Each path below is one point turned by a fixed rotation once a step. After each direction that follows a path, write how fast that rotation turns it, in deg/step (0 if it stays still).
Each turn is a multiple of 5 degrees from 10 to 175, or 0.
Each row of a path follows its step; steps can be skipped.
Path 1:
step 0: [  6   2  20 -18 -11  -1  15 -19   8  -8  10  -4  10 -12  19  -8  10 -30
  26  26  -6   5  11   2 -11   3  -4  -8   1   1   0   6 -26  -9   0 -12]
step 1: [ -5  20   5 -11 -27 -15   3 -13   1  25   3  17   2 -16 -14  18  14   0
   6   9   6  21  -7 -10   4  20  16   9  12  15  -1  -1  -8  -4 -11 -19]
step 2: [  3   8  -7  20 -13  -9 -24  -2  -9  21   3  -4 -13  -3   9   6 -13 -14
   0  17   6  -2  -2 -25  20 -15  -7   9   7  35  10  -9  -8  13   5  -6]
step 3: [ 11   1   9  -8   2   6  -9 -39   2  -2   2   2  -3   7  19  -4 -18  -1
  -8 -18   4   8  25  -6  25 -14  -3  22 -14   4  -5 -23 -10   7  -6  -2]
step 4: [  7  -4   8 -10  22 -13   4 -28 -15 -20 -19   2  17   7 -12  17 -10 -25
   3  -3  -3  16  -1  -5   3  -4   0  16   7  -2  21  -7  19 -16  -5  -7]
step 5: [ 19  13  22  -7  10  -3  -4   4  16   6  -2 -26  12  13 -18   1  -6 -12
   1  14  -6  10  -9  27   9  11   8   2   7  14  16  -8  -2  -3  26 -17]
step 6: [ 12   7  -8   8 -11 -13 -15  -8  21  -4  10  -9   6  20 -11  -7  13  15
   4  -5  14   3 -34   3  24  -3  12  -7 -13  13  -6 -14  -1 -24 -10  -8]
step 7: [-23  -5 -16  -3  -1 -13 -25  -8   9 -23  -3  16  -5  18 -15  -9  -8   2
 -14  11  -3 -10  -7   9  24 -15 -18  -7  15  10 -13  -4  15  11  -4  -9]
step 8: [  2 -17   3  -9  10   3   0  -9   6 -10 -40  12  -9  18   4 -15 -20  -9
   2  -5  10   0   2   4   7  -7  -5 -22   3 -17 -14   0 -24  -2  18 -17]
step 9: [  2   8   6  -5 -10   1  17 -22  -1 -19  -5   1   1 -16   6 -10 -11 -13
  11  27  23   4 -24  18 -18   5   4  -7  -1 -25  -8  -6   8 -12   2 -15]
[ -2   4   7   4 -10  -6  -4   1   5  -2   5  -2   1   4  -4   5   6  -1
   4  -2  -6 -10   8  -2   1   4   8  -7   3   6  -5   4   3  -9   2   0]
70
[14 -5 -7 -4 -6 10  2 -3  8  1 -2  1  3 -5 -1 -2 -1  3  4 -1 -7 -4  4  1
  7 -5  7 -3 -2 -3  4  0 -8  0  2  0]
135
[ 8  0 10  9  1  4 -3  3 -3 -3 -3 -2  4 -1  1 10  1 -4 -3 -4  0  0  4 -1
  1 -2  8 11 -4  2  4 -7  4  9 -5  0]
40
[  1  -5   0   3  -1  -6   4   1  -2  -5  -1   3  12  10   0  -4   9   2
  -4  -5  -5  -4 -10  12   2  -1  -3  -2  -3   2   2   3  -2   6   2  -2]
40
[ -2  -5   0  -6   2   7  -6   0   0  -1   1   8   7   2 -13  -6   6  -6
  -8   6  -2   4   6  -7  -4  -1   0   5  -7   2  -4   6  -1  -3  -4  -1]
110
Path 2:
step 0: [ 14   9   3 -18  -6 -16  13  20  -2  23 -11   9 -22  23   3  -4   1  23
   5   9 -24 -21   1  13  -1 -15   3  12  -4 -33  20   5   0  -3  -1   2]
step 1: [ -3  -9   1 -15 -17  -7   6   2  22  19  -8  -4  -1  -8  10  37   4 -10
  11   2  -2  -5 -24  10 -25 -14 -12   4  15  18 -11 -18   8   5 -29   0]
step 2: [ -3 -18  -7  29 -16  13   4  10  -3 -18 -19  21   6   8  15   7 -15  -9
   1  -9   3  10   0  -4  13  -3   4  13  -6 -31  -2 -26 -14  -3 -27  13]
step 3: [-10  14  10  -7  35  17 -15   4 -17  14 -22   8 -17  -7  14  -8  17   1
  -3  -7   7   0   1   6 -10 -20  23  -6   7 -15  11  -2  -1  26 -21  -7]
step 4: [ 11   4  29  -1   9  13 -10  10   5  -4  17   7   4 -19   1   7 -14   6
   9 -10  -7  37   1   1  -7  -5 -10  15  10  28   2  18  -8 -12 -32   5]
step 5: [-20  -1   3  -8 -14  21   3   8 -26 -26  20  14  -2 -10 -20 -17 -17   8
  12  18  -5   4 -26   4   7  -4 -11 -12   0 -31  13   3  -2   7  -2   5]
step 6: [  0  15  10  -9  -9 -17  -8   3  -4  -5   3   9  -3 -29  10   3  14  41
 -18   4  13 -20  15  17 -30  -2  -4  -2  17 -12  -3   4   5   6   4  16]
step 7: [ -6  12   5  17 -24 -18 -11   3 -10   7  20  -2  26  19   3  24 -15  13
 -21  -4 -25   5  -8   1   0 -15  -4  -6 -10  10   2  -4  24  -8 -24  -1]
step 8: [-10  -5  -2   4 -25  -3  -7 -33   1  16   9   5   0  13  27 -23  -9 -17
   4   8   9  -3 -11   6   4 -21   3  -9   2 -23 -13   5 -12  24  -4  25]
step 9: [ 19  22   2  13  15  10  10  27   5  29  -6  14   0  -3  30   0   3  -9
   0 -18 -20 -15   8  -2 -14   2  -8   4   7 -15   3  18   7  -3   2  26]
[-1  3 -2  8  4  4 12 -5 -6  2  6  2  1 -4  1  9 -8  5 -2 -5 -5  1  4 -8
  0  4 -6  9 -4  3 -4 -3 -1 -2 -2 -1]
140
[ -3  -3   5   3  -5   1  -2  -3   1   2   7   3  -6  -1  -4   2   2  -7
   1  -3   9  -8 -11 -11   3   4  -1  -2   4  -1   2   0  -4  -9  -3   8]
110
[-11   9   0   3   1   4   2   6  -7  -3   2  -6  -7   7  -4   3  -3  -9
   1   2  -8  -4  -4  -2  -5  -1   3  -7   6   0  -1  -2   6   4   2  -6]
160
[ 2  4  8 -8 -6 -4  6  1 -5 -6  3 -3 -7 -5 -3  7  7  6  2 10  1  5 -1  0
  5 -2 -6  2 -1 -4  2  2  3 -7  8 -4]
60
Path 3:
step 0: [ 21  -3 -23   0   8   3  28   3  -8  -9  -1   2  -7 -12   2   2  -9  28
 -15  19 -26   3  13  -8  22  -7  -6 -20  12 -11  -1  -2  -4  -1  16 -22]
step 1: [  8 -17  13  10   7  25  -2 -11 -12  -2 -15  -9   2 -16  -3 -19  -3  10
  -7 -11 -14   2   9  20  21  -8 -24  -4  17   8  31   9  13 -19  10  -7]
step 2: [-20 -18  14  12  -5  -8   8   0  11   7  -1 -24   4   9  -6   5  20  -4
   0  -9  23 -20   2  21  18 -14 -15 -20  14   9  -2  17  25   6  19   3]
step 3: [-13 -14  -7 -18 -15  13  16   3 -10  -7  16 -11 -10 -15   3  10  -2 -35
 -17   1  18  -4  -3   2  15 -20   4   1 -21   3 -15  -7  14  20  18   1]
step 4: [-18  -3 -19  -6   8   7   2  18  -2  13  -6 -10  13 -19  -3  -2 -31 -17
 -24  20  11  -6 -13  -1  13 -15  18   3   6   1   6 -12 -11  -5 -19 -25]
step 5: [  0 -10   4  -1   8 -11 -17  20  -9  17  14   3  -8 -16  -6 -14  -4  12
   4   6  -4   3 -14  18 -22 -28 -18  -6  12  -1 -10 -13   9 -16 -24 -28]
step 6: [ 15   4 -14 -12  -7  -5   8  34   3   9  16   1   3   6   5  24  14   4
  29  -6 -20   7  12  12  12 -28 -20 -11  17   1   1  -9  -1  -7   3   1]
step 7: [ 29  -4  17 -14  -8  23  19   5 -10 -19   6 -17   2  -7   9  27  -8  -4
   0   4 -17 -32  15   8  14  -1 -13   8  13  -3   5  11  -4   2 -14   2]
step 8: [  6 -39  -8  21  16  17   5   5   1 -11 -11 -28  -2  11 -11  -8   9  -1
 -15  22  -6 -19   5  26   9  10   0  -2   4 -16   0  -3  -5   9 -10   6]
step 9: [ 18  -8  15  19  18   3   0  26  -1   4   9  -8  -5  -8 -25 -26  15 -14
 -13  18  18  14   6   6   8 -10  -5   6  -7  22   1  -8  17  15  14   8]
[  2   6  -4  -3   1   1   4  -4  -3   4   4   3  -5   6 -11  -5  -4  -3
  -5  12   4   5   7   7   3   7   3  -3  -5  -1  -2   0   1  -3  -7  -6]
80
[  4  -6   2  -7   0  -5  -3   5   3   2   5   6   3  -3   5  -7   6   4
   8  -2  10  -1   3   7   6   4   3   3  -3   3   0   6   0 -10   4  -2]
90
[  0   0   5   3  -9   5 -10  -9   2   3  -3  -7   4  -5   6   0  -8   5
   0   8   2   0  -4   9   3   4   3   6   5  -7   5  -3  -3  -3  -2  -1]
110
[-5 -6  3 -4 -2  2 -2 -3  3 -6  4  2 -5  2  5 18  1 -6  0  4  0 -4  7 -2
  0  7  6  1  3  5 -5 -3 -2 -3  4 -5]
90
[ 1  1  0  0  0 -3  4 -4  4 -7 -8 -4  0  2  9  1  2  1  5  7 -9 10  2  3
  0 -7 -5  1 -5  6 -2 11  1 -4 -6 -6]
60
Path 4:
step 0: [  2  30   3 -14   4   9   6 -12 -26  17 -18 -16   0   0  12   5 -17   7
  -6 -16  12  -9  -9 -23 -31  -1   1  35 -16  12 -13 -11   8 -17  -2   7]
step 1: [ -7 -12 -11  -6  -1   6  -4 -25  12  16 -13  16  13 -15  -9  14  -2  -5
 -14  -9  13  -8 -13 -20 -13  12   9  -4 -10 -39  21  17  22 -11  23 -18]
step 2: [ 15   4  -9   0  16  17  27   7   4   0  14  22  -1  18 -17 -13  40 -13
  -4  21 -16 -10  22  -7  17   7  -5   6  -3 -14  19  -2  13   3   0 -19]
step 3: [-11   7   2 -16 -39  -8  21   9  23 -21  20  -5 -10  14   2 -12   4  20
 -11   3 -19  23  -3  14  14  -6 -13 -11   2   2 -19 -20   9   1  -9 -19]
step 4: [ 15 -30   2   9 -15 -30 -27  -6   6  -2   5 -20  20   7  -5  -8  -6  19
   5  -5  14   3   5 -15   1  13  -8  -3  12  10 -13 -19  -2  25 -28  17]
step 5: [-10   1   7  35  25  -7 -13   8  19   4 -14  -2   2  -9  21  12 -22 -11
 -14  12   5  -3  -8  16  14   9  36   7  -2  10   8  -6 -15  25  -4  17]
step 6: [-12   3   5 -11  13   6   1  29 -23  34   6  12 -15 -22  -9  -1 -19 -20
  10 -17 -26 -24 -10   4   0  -1   8   5  15  17 -10   1 -21 -10  12  -1]
step 7: [-18   0  15 -29  13  15 -17  -6 -13 -28  -1  14  15  -9 -10  19   5  -4
  -9 -10  -8  10  -8  -6 -21 -18 -30  -7   4  16  18  19  -2 -18  15   6]
step 8: [ 30 -11 -13   2  -1   6  17   0   4 -17   9 -11 -10  16  18  -5  26  -9
  17  -8  29  -2  -7 -14 -21 -29  -4 -10 -21  -7  19  20 -10  -2   9  -2]
step 9: [ 25  21 -17   0 -12 -13  10  -4  -1   4  -9   0 -19  12  13 -18  -4  18
   6   6  -1  26  21  16  -2  27  16  -8 -19 -10  11  -1  12 -35   3  10]
[-2 -1  3  6 -1  3 -1 -2  3  4 -1 11 -2  0 -8  0 -2 -9  8  8 -8 -6  1  5
  1  8  9 -3 -1  2  2  3  2 -8 -3 -4]
90
[  3   9  -5  -6   8 -11  -6  -5  -6  -4   4   8   9   5  -6   0   4  -1
  -5   2   2  -3   6   2   5   3   0  -1  -1   0  -3  -1  -4  -4  -1   8]
145
[-7  2 -3 -2  0 -1 -5  3 -6  4  4 -4 -9  0  4  1 10 -4 -4 10 -4  1 -8 -1
  7  3 -7  0 12  0  1  4  3 -3  2  0]
90
[-1  1 -3  9 -1 -2  1 -1 -3  2 -5 12  0  2  7  2 -1 11  0 -6  2 -3 -2  4
 -1  4  0  5  9  8 -7  9  0  5 -6 -1]
60
[-10  -3  -6  -5   4   6  -9   5  -2  -1   5   4  -4   0   0   0   1  -2
   0  -7   9  -6   2   0  -3  -1   2   8  -9   7   2   1   7  -3   5  -2]
55
Path 5:
step 0: [ -9   1   9  13  -3  20  24   3  10  -2   9  13 -18  30   7 -27   2  13
  -9   0   7 -13  -5   0  -3  15  -1  17  -9   0   3  -4  23  -4   2  19]
step 1: [ 11  -8   5   6  -6 -23  -8  -3  -9 -28 -11   7 -36   8   9   4   6  11
  14  10 -13   3  -5 -27  -3   9   7  15   5 -16   7 -10  -3   5   2   7]
step 2: [ 21   6   4   8 -10  10  11  10  18 -12  22  -8  -3  24   8   5  -6  21
  -3  -6  29  -6  11 -20 -13   7   8   3   1   6  -7   5  11  15   7  17]
step 3: [  3 -15  19   0   2  -8   6  -3  10  -8  -8  17 -27  -2  12  -3  -1  -4
 -10  10   2  -5  24  -3 -30   0   4  11  19 -21  11 -21 -10   6 -13  11]
step 4: [  3  14  -2  -7  -4 -21  -4  -9  20   5   8  -3 -21  26  -5   7 -17   6
  -7   6  24 -29  -9  -7   8   8   1  12  12  -8 -14   5  15   3   5  18]
step 5: [ -2 -18  16   3   1  -1 -25  -7  -7  -9   6 -11  -8  20  14 -14 -10  -7
   2  13  -5   1  10  -4 -20  -1  -4   0  12  -3  13 -20  -7  20  16  31]
step 6: [  6   0   2  20  13  -4  13 -22   8   2  19   8 -19   8  10  -4   7   8
 -20 -10  13  -5  -3   1  24  15   5  15  10   4   1  -6  13   9  -9  31]
step 7: [  4  -8   4  23  -9 -41 -12  -2  -9  -8   2   7 -15  12  18  11 -13  -1
  -2  13   8   4  -3  -3 -14  -8  12   4   0   0  17  -4 -10  28  10  -1]
step 8: [ -8 -16  22  18  -2   5  12 -16  33   4  25  -7  -5  11  -3   5   2  13
 -12  -2  12 -12   4  -2  -2  10   7 -19  -1  -3  -8  11  -1  22   3  17]
step 9: [-11 -16  11  27   6 -25 -13  -8   4   7  -9  11 -14   1 -10 -26   7  -8
   1   1  13 -14  -2  -6 -18  -9  16  17   8 -12  17 -16  -2   6  -3   0]
[  2  -3   6  -4  -1   3  -1   6  -2   5  -2 -10  -1   3   3  -1   3  -6
  -4   8   3   3   6  -4  -1   5  -3   0  -1  11  -2   8   2   8   9  -6]
130
[  7   4  -3   0 -12  -6  -7   0   3  -2   5  -3  -1   6  -7   9  -7   2
   5   6  -6   0  -8  -2   4  -2  -2   1   5   3   3   2  -3   0   1  -7]
125
Path 6:
step 0: [  3  -9   9  25  -7   4 -23  -3  14  21  -8  11 -14  -1  -7   8   4 -19
 -19  19 -14  -2 -14   1  -3   8  16   9 -26  21  -5  -2  -3   9  11   1]
step 1: [ -4  27   8  11   6  14  -1 -11  -1   9  35  -4  16  -7  -7  17  -9   6
   2  10 -25   7   8  17   2  17 -11  -5   3   4  13  -9   5   1  17  13]
step 2: [  2 -19   8  12  -7  17  -7   6   2  12  -2 -23   8  21  -7 -16   0  10
  -6  -8   9   7 -22  16  -3  23   0  -4  14  22   2  -3  27  -9   1  -4]
step 3: [  4  18  -1  12  -2   3 -13  10  -1   7  -5   8   2 -15 -16   2   1 -12
  17  21 -17   5 -13  -7  14 -13   7 -14 -11  36  -5  -1  14   2   2 -23]
step 4: [  8 -16   5  26 -11   1 -23 -33  -3  18  31   7  -2  -8  -6  10  -5  -4
   0   1 -11   1 -10 -10   1  14  -2  -8  -5 -15  -1  -6  15   1  12   7]
step 5: [  1   6   2  11  -8   8  -8  20  -4  12  24 -13  20   5 -22 -21   9   6
  15  -6  -1  -7   2  22  10  16 -17   7  -7  17   3  12  -7 -16  12   9]
step 6: [-12   1  -8   5  -6  10  -2  -4  13  10  -1 -26  -2   0  -9  10   2  10
  11 -11   1  -9 -31  -1  19  -3   6  -9 -20  18 -10 -15  27  18  -7 -10]
step 7: [ 21  -3   5  15  -4  -8 -26   8 -11  11   8   1  15 -38  -8  20   3   3
   9   3   1  23 -10  -5  -2 -11 -20  -6   0  -1  -1  11  14   2   7  -6]
step 8: [  8 -12  -3  27 -13  -1 -11  12  11  13  43 -14  -8   3  -3  -7  -6  -8
   0  -2   8 -17  -9  -7   3   8   8 -10  -4   8   5  13 -13   1 -14  18]
step 9: [  4  16 -16  -3 -10  24  -7  12   6   3   1 -20  10  -7  10  -3   5 -13
   9 -15 -13   0 -22  19  22   3 -14   2 -24  -4  11  -1  -2  13  22  -5]
[ 0  5 -6  2  1  3 -2 -2 -2 -2 -7 -8  4 -8  0  1 -5  6  3  0  8 -2  1  4
 -6 -3  7  8  4  3  4 -4 10 -4 -7 -6]
90
[ -3 -13   2   6  -6  -5   0   6  -1  -4   4  -4   0   0   0  -2  -4   2
  -3  -8   1   2  10   9   4   2   1  -6   6   6   2   0  -5  -9  -3  -3]
120
